Each row is where one point has got to under a steady rotation. How many ticks took it there?
The counts run from 0 to 490.
[ 15   2 -14   8  -4  -7  -2 -13   4  17 -20  21  12   7   2  18  -5 -13
   0  15  20 -22   4   9  14  -8   1   9  -7   8  -5   4] : 171
[ 11  -8  -8  15  -4   1  15  -8  10  -6   9 -20  -7 -10 -18   2  -6  19
 -13   6  -8  20  20  -3  -6  -8  -5   9   4 -12   2  23] : 13
[ -1  -4  -6 -11 -17  12 -20  22   9 -12   2   0  -1  -9   8  -5  10 -26
  -2   6  20  -6  -2   4  -1  -8  11  16   0  13  -1  13] : 285
[ -8 -16 -22   5  17 -14  -7 -14  -6  12  -9  12 -10  -7  10   2 -10   4
   3   1   5   0  -9   0   2   2 -23  -1  10 -19 -30   7] : 186
[ 18  -3  -2 -17  11   1  -6 -17  -5   0  -8 -17  -8   4  11  -3   0  12
   9   2  -4   5  -2  12   0   1   7 -22   1 -39 -15  -4] : 350
[ 28  29 -10  -1  11  -8  -3   4  -7  11   2 -20  -9   6  -9 -14  -5   3
  -4 -14  14   5  10  -6 -22   5  -2   1   8 -14 -12  -1] : 226
[ 16  -7   5   9 -14   2  12  -3  30 -17   9   2   9  -6 -13   5 -16   9
  -5   9 -15   4  19  -1  -1 -16   1  21   4   6  13   5] : 16
[ 22   1 -14  13   0   2  -8   0 -24   8 -17  -8  -4 -12   3   8  14   6
   2  12  15  14 -11 -18 -13  -9   3  11 -13   2 -10  13] : 390
[ 25  24   0   0 -18  -5  -8   8 -14   2  15  -8   7 -13   2  -6  12 -11
  -3   4 -14 -12   1  27  -2   0  -2  -4 -14  14  10  -7] : 480
[ 14   2   0   4 -10   2  -8   1  -5  10  22  -3  10 -14   1  -6  16 -24
   4  -4   7 -15  -6   7   5  -5   6  27   9  25   8   5] : 49
[  7   2  -2 -14   6   2  -3  -3  -1  -2 -18 -27  31   1  11   5 -17  -1
   5   5   1  -6 -31   8  -7 -14   2 -12  11   2  -5 -10] : 132
[  0  -6 -12  -3  -6 -18  -9   2   4   9 -21   0  -5   8 -10   1   6   2
  10  19   8 -21 -22  -4   7 -12   4  24 -10  15 -11 -11] : 163
[ 24   1  -5   1   6   0  -7  -3   2   3  29 -18   8 -25  -8 -11   2  -4
  -2  10  -4  -6 -12  20  -7 -14  -3  25  -9  -2  -2   3] : 30
[ 29  36  -2   0   5 -12  -9   9   3   8  -3  -4   9  11   1  -8 -14  -6
   0 -15  16  -4   6  -7 -16   1  -1   7   9  -3  -9 -10] : 224
[ -6 -19   8   4   6  -3  23  -5  10  -7  30 -12 -16 -13  -8  -7  11  12
   7  -2  -8  -3   8  14   6 -10  -6  22  -1   1   7  10] : 34
[ -7 -10  -9   7   1 -13  24 -12   3  14 -27  15 -10  13   6  19   3   9
   3   7  15 -13   7   9  14  -1  -1   8   1  -5  -6  10] : 168
[  5   1  -6   4   6  -2  -7  11  30   3   4  32  16  -5   8  -3   1   2
   3   7 -11  -8  -6  -8  -5 -12 -21  23 -15   0  -4 -13] : 418
[-15 -13  11 -11  -4   1  -1  -9  21  -4   1 -17  -3  24 -11   3  11  -3
  -9  -3 -12  -6  30  -5  12   5  -2 -15   8   9  11  -3] : 107
[ 10  28  14   0   6 -11   9   2  19  -3  -4  11   1  21   3   4 -11   8
   2 -27  11  -5  22 -12  -4   1  -2   4  17  -1   4  -9] : 221
[-18 -19 -13 -13 -10   2 -12  26   1 -10  -1 -11 -24  -7  12 -16  17 -11
   6  -1  15   1 -11   3 -10  -4   7   9   8  -2 -12  11] : 288
[  4  10  11  18  -1  22  12 -12  12  10  18  -6  -8  -8  -2   3   7  -3
  -5 -19  -6   7  21  -8   3   9   1  12  18 -10   2  21] : 445
[ 14  -6  14   7  21  16  20 -20 -29  -4  -3 -16 -14  -4   6  10  20   9
   4   6   8   3   3  -5  -1  -7   6 -12  -8  -3  -3   4] : 372
[  7  24  19  18   9   5  -7 -11  12 -10  18  11  -1   4 -12  14  -7  -9
  -4 -16  14 -12  23 -19   1   1  -4   2   6   7  -2   3] : 211
[-11  -8   0   0   4  -6   2   0  -8 -14  -9 -32  -7   1 -10   2  -1  13
   8  14  -2  -7 -34  -2  -4 -20   7   1  -4  10 -13  -7] : 144
[ 10  26  16  12   5   2 -19  -4  11  -9  17   7  -1   2 -13   9  -6 -14
  -4 -13  14 -14  15 -22  -4  -1  -3   6   2  14  -3  -7] : 212
[ -2   5 -13  13 -30   2 -10   5   0 -10  12  14   6  -7   3   4   2 -23
   3  -6  -7 -11   8   0  -1   0   6  -4  15  30   9  22] : 68
[ 16  12  13  12 -17  17  -8  -3  18   1  18   4   3  -7  -4  -5  -4 -18
   2 -17 -15  -2   9 -14   4  -1   9  22  21   9   5   5] : 448
[ -7  19 -14   5 -16 -11  -4   9   8  -6   2  26  19   2  19   7   0  -2
   2 -13  -9 -10   6  13  -1   7 -10 -22   4  11   5   8] : 78
[ 14  -7 -13  14  -1   4   0  -2 -22   5 -17 -10 -14 -13  -3  10  16  10
   0  12  12  16  -5 -21 -15  -7   6   5 -12   1  -9  17] : 391
[  7 -12  -1  17 -13   5  10   0   6 -17 -17  21  -9  -3   0  22   5   9
   4  10   0   6  13 -24  -2 -12   5  11  -6  17   7  12] : 395
[-14   5 -20  -1   5  10  -6  16  -9   6   2  -4  -6  -7  19 -18  12 -16
  -2   3  16  -2 -15  12 -13   1   1 -10  -1 -16 -18  17] : 298
[ 10   1  -1  -9   6 -15   1   5   4  15  17  -6  10 -10  12 -15  14   0
  10  -7   1  -8 -25  17   4  -9 -10  30   4   6  -1 -10] : 40
[ -1   0   3  -1  -2   7  -6   0  -1 -19  -6 -26  11  -2 -13   5  -9  -3
   6  16   0 -17 -28   0  -4 -23  10   0  -5  22  -5 -11] : 142
[  8  13  -3 -10   0   0 -31   3   4  13   9 -21  20  10  -8  -6  16 -19
 -12   3  -3 -11   8   5   2   7  -9 -15 -12   5   0  -6] : 101
[ -5  16   3  -6   1  -3  -4  -1  15   8   6   0  23  20   5  12  13  -5
 -12  -7  -3 -11  26  11  12   8 -13 -26  -9   2   8  -1] : 98
[  3   1 -13   2  15  -6  -7  12  18  16   5  13  10  -9   8 -12   5   6
   2   4  -7   0 -16  -2 -10  -6 -22  18 -13 -17 -15 -12] : 420
[  0  -5  -1  -1  15 -10  22  -4  -7  18  18 -14  -6 -11  11  -8  22   8
   7 -15   9  -1  -8  24   6  -1  -9  17   7  -6   1  13] : 43
[-22   2  -9   3  -2  12 -17  25   4  -6   1   7  -3   6   9 -30   9 -11
   6   8  -7 -10 -29  -3  -5   2  -1  -7   4   4 -15  -8] : 307
[ -8  -5  -2  13   1  -1  21 -14  -6   1  -4 -14 -19   5 -16  19   9  10
  -2  14  18 -15   3   6   7 -10   8   4 -15   8  -1  19] : 157
[ 23  -2  15  -4   6  20   3 -26   1 -17   3   1   0   0   9  15  -5  -4
   2   9  -5 -12  22   9   8  -6  14 -22  -2 -15   2   0] : 354
[-23   5 -13   5 -15 -16  11   7   5  -9   2  20  -1   3  15   6   5  11
   3 -19 -13  -3  10  11   1   7 -12 -22  14   7   3  14] : 76
[ -6  15  -5  -1  -5  -2 -26   8   4   5 -14  -6  -3  20  -2 -13  10  13
   0   3 -13   4 -23  -3  14  11   2  -2   5 -17 -17 -15] : 328
[ 31  13  -7  11  -2   4  -8   1 -16   9 -22   7  16  -7  12  14  10  -1
   3  12  16   7 -11 -14  -8 -10   4   9 -11  11  -1   3] : 388
[ 24  28  -9   5 -13   1  -8   1 -10   5  14 -18   5 -18   5 -11  -7  -3
   5 -12 -12   3 -10   8 -15   2   6   0  12  -9 -10   5] : 461
[ 12  19   9   7   7  -7 -28   5   4  -9  12  -6  -7   3 -17  -6  -4  -7
   2 -10  10  -7  -2 -26 -11   0  -4  12   4   8 -14 -16] : 214
